[[53,40,51,64,-54,-24,-9,49],
[60,30,71,36,-47,0,52,14],
[11,2,16,6,8,-9,9,6],
[-56,-14,62,-79,-50,60,28,-21]]
->
[[53,40,51,64,-54,-24,-9,49],
[11,2,16,6,8,-9,9,6]]

[[-5,83],
[15,71],
[2,57]]
->
[[-5,83],
[2,57]]

[[24,34,31,-22,3,2,-21],
[-35,-68,-2,39,-8,15,40]]
->
[[24,34,31,-22,3,2,-21]]

[[-81,-10,33,8,27,22,-7,-64,9],
[-20,-23,-69,2,77,30,-56,60,74],
[35,18,-36,8,-42,2,-41,-27,-30]]
->
[[-81,-10,33,8,27,22,-7,-64,9],
[35,18,-36,8,-42,2,-41,-27,-30]]

[[5,-28,5,-1,43,34,-19,21,55,-2,57,-2],
[51,40,-24,55,-46,52,0,-22,38,15,46,-19],
[61,21,-38,-59,-9,-33,-5,-13,42,-4,16,-55],
[-62,18,-56,-62,-11,-34,37,39,25,-38,-25,50],
[-54,18,29,40,-48,-54,-16,-20,-29,-16,-36,-35]]
->
[[5,-28,5,-1,43,34,-19,21,55,-2,57,-2],
[61,21,-38,-59,-9,-33,-5,-13,42,-4,16,-55],
[-54,18,29,40,-48,-54,-16,-20,-29,-16,-36,-35]]

[[15,27,-34,35,-46,21,-14,13,18,-8,-5,-25,7,-22,-38],
[-16,3,-18,-19,5,32,-15,-1,-67,-3,44,-21,-28,24,-37]]
->
[[15,27,-34,35,-46,21,-14,13,18,-8,-5,-25,7,-22,-38]]

[[-33,-18,-62,-16,-7,-14,18,26],
[-33,-4,-9,29,-2,-20,14,28],
[-12,20,10,-11,-34,53,-14,-21],
[-18,33,3,38,9,-1,-21,-17],
[-7,-31,-5,-61,-46,16,29,21],
[-3,27,37,27,-3,14,-17,-17],
[25,10,6,41,32,-29,0,10],
[37,-25,19,-11,6,-18,45,31],
[8,0,41,6,-9,-3,15,1]]
->
[[-33,-18,-62,-16,-7,-14,18,26],
[-12,20,10,-11,-34,53,-14,-21],
[-7,-31,-5,-61,-46,16,29,21],
[25,10,6,41,32,-29,0,10],
[8,0,41,6,-9,-3,15,1]]

[[-2,-66,-43],
[27,5,27],
[-26,-6,10]]
->
[[-2,-66,-43],
[-26,-6,10]]

[[-53,-48,-12,21,-19,25,5,-11,-20,-24],
[-29,-54,29,-14,-16,52,71,-11,43,12],
[17,-6,-17,42,-43,-22,48,-16,-16,-31],
[-75,43,3,71,45,-33,-1,3,-52,14],
[-14,-18,23,-6,-46,18,-23,63,-21,-36],
[0,6,-47,16,-8,-17,38,-3,10,-42],
[28,40,41,-10,-67,-49,9,-83,17,72]]
->
[[-53,-48,-12,21,-19,25,5,-11,-20,-24],
[17,-6,-17,42,-43,-22,48,-16,-16,-31],
[-14,-18,23,-6,-46,18,-23,63,-21,-36],
[28,40,41,-10,-67,-49,9,-83,17,72]]
---
[[37,-6,-7,30,-29,1,52,-51,-66],
[6,18,-7,35,-10,5,12,-27,66],
[-16,-1,7,-20,9,8,-30,38,29],
[43,-8,-16,-20,-36,-15,25,50,-19],
[7,8,-20,-11,-1,3,11,11,-5],
[36,53,-55,-47,22,20,-41,32,-82],
[9,-10,-9,-40,-4,20,-7,30,-66],
[39,-19,-6,-17,19,-21,18,16,52],
[57,-12,2,-8,23,-6,-5,-11,-13]]
->
[[39,-19,-6,-17,19,-21,18,16,52],
[57,-12,2,-8,23,-6,-5,-11,-13],
[9,-10,-9,-40,-4,20,-7,30,-66],
[43,-8,-16,-20,-36,-15,25,50,-19],
[37,-6,-7,30,-29,1,52,-51,-66],
[-16,-1,7,-20,9,8,-30,38,29],
[7,8,-20,-11,-1,3,11,11,-5],
[6,18,-7,35,-10,5,12,-27,66],
[36,53,-55,-47,22,20,-41,32,-82]]

[[-4,39,55,-29,-18],
[33,6,-11,72,56],
[-41,-17,16,-14,38]]
->
[[-41,-17,16,-14,38],
[33,6,-11,72,56],
[-4,39,55,-29,-18]]

[[34,-36,-17,68,-8,20,-45,39,58,-9],
[-51,1,-29,-17,38,55,-30,47,9,-27],
[35,-1,64,60,-35,-28,38,-43,6,13],
[-37,43,46,-9,36,53,45,-17,-24,17],
[23,-24,-39,7,8,-36,55,36,-21,47],
[25,62,-14,-58,-37,-4,-33,-21,44,33],
[-29,-8,-15,2,22,-59,35,-12,-33,-47],
[28,-59,38,-44,-54,40,-32,-27,-45,-54]]
->
[[28,-59,38,-44,-54,40,-32,-27,-45,-54],
[34,-36,-17,68,-8,20,-45,39,58,-9],
[23,-24,-39,7,8,-36,55,36,-21,47],
[-29,-8,-15,2,22,-59,35,-12,-33,-47],
[35,-1,64,60,-35,-28,38,-43,6,13],
[-51,1,-29,-17,38,55,-30,47,9,-27],
[-37,43,46,-9,36,53,45,-17,-24,17],
[25,62,-14,-58,-37,-4,-33,-21,44,33]]

[[28,-86,24,49,84,-82],
[62,5,61,8,10,25],
[13,-56,12,60,65,-44],
[-21,59,-14,-31,-60,24],
[-59,34,-61,14,-46,36],
[64,-45,62,4,32,-34],
[-3,7,-3,15,22,-5],
[46,-23,31,-23,-58,-7]]
->
[[28,-86,24,49,84,-82],
[13,-56,12,60,65,-44],
[64,-45,62,4,32,-34],
[46,-23,31,-23,-58,-7],
[62,5,61,8,10,25],
[-3,7,-3,15,22,-5],
[-59,34,-61,14,-46,36],
[-21,59,-14,-31,-60,24]]

[[-25,-6,-41,-36,2,-21],
[37,6,-1,-51,-4,22],
[-37,49,30,-8,-19,23],
[50,-26,11,14,31,11],
[29,-44,-45,-10,-23,-38],
[-30,14,-9,9,-87,-32]]
->
[[29,-44,-45,-10,-23,-38],
[50,-26,11,14,31,11],
[-25,-6,-41,-36,2,-21],
[37,6,-1,-51,-4,22],
[-30,14,-9,9,-87,-32],
[-37,49,30,-8,-19,23]]

[[-47,62,74,-26,15],
[-2,33,26,-13,-12],
[-14,28,-6,9,-29],
[49,-40,-52,37,-18],
[-10,11,-15,5,5],
[12,40,28,24,-72],
[-23,44,18,-11,11]]
->
[[49,-40,-52,37,-18],
[-10,11,-15,5,5],
[-14,28,-6,9,-29],
[-2,33,26,-13,-12],
[12,40,28,24,-72],
[-23,44,18,-11,11],
[-47,62,74,-26,15]]

[[-17,36,48,25,1,-16,10,-51,11,16,40,4],
[-8,33,38,19,29,-28,22,-38,16,10,14,-18],
[-21,2,22,10,25,-23,18,-39,10,20,34,-16],
[-15,55,63,32,20,-31,22,-61,20,15,34,-9]]
->
[[-21,2,22,10,25,-23,18,-39,10,20,34,-16],
[-8,33,38,19,29,-28,22,-38,16,10,14,-18],
[-17,36,48,25,1,-16,10,-51,11,16,40,4],
[-15,55,63,32,20,-31,22,-61,20,15,34,-9]]

[[79,24,9,5,-45],
[10,13,2,1,-26],
[-27,-2,-7,-1,16],
[31,-49,-7,-1,1]]
->
[[31,-49,-7,-1,1],
[-27,-2,-7,-1,16],
[10,13,2,1,-26],
[79,24,9,5,-45]]

[[-58,-40,-35,-43,-53,21,15,0,-5,25],
[0,-8,61,0,-41,27,-24,19,-2,15],
[-30,20,-9,0,-48,0,0,-19,-33,56],
[-30,9,64,28,5,-37,-44,69,47,-2],
[49,-13,-10,-6,-32,35,-53,0,0,0],
[29,-42,0,-36,0,-32,7,0,-83,5],
[0,18,53,0,0,0,-1,0,25,26],
[-45,-5,-17,0,-19,0,-39,8,-83,-33]]
->
[[29,-42,0,-36,0,-32,7,0,-83,5],
[-58,-40,-35,-43,-53,21,15,0,-5,25],
[49,-13,-10,-6,-32,35,-53,0,0,0],
[0,-8,61,0,-41,27,-24,19,-2,15],
[-45,-5,-17,0,-19,0,-39,8,-83,-33],
[-30,9,64,28,5,-37,-44,69,47,-2],
[0,18,53,0,0,0,-1,0,25,26],
[-30,20,-9,0,-48,0,0,-19,-33,56]]
---
[[8,-1,19,5],
[-42,1,0,0],
[14,23,74,29],
[37,7,-1,2],
[73,68,42,32]]
->
[8,1,74,2]

[[-43,-11],
[21,-21],
[-59,60],
[-48,68]]
->
[-43,-21]

[[-29,-65],
[-52,13]]
->
[-29,13]

[[62,25],
[35,30],
[50,28]]
->
[62,30]

[[33,45,67],
[27,-5,4]]
->
[33,-5]

[[-22,-4,10],
[6,4,-5],
[-20,-3,28],
[-10,25,32],
[4,-75,83]]
->
[-22,4,28]

[[7,-24,64],
[3,-60,-45]]
->
[7,-60]

[[25,-17,4,1],
[14,-8,-1,3],
[-52,-28,67,-29],
[44,-8,-7,-19]]
->
[25,-8,67,-19]

[[52,86],
[10,16]]
->
[52,16]
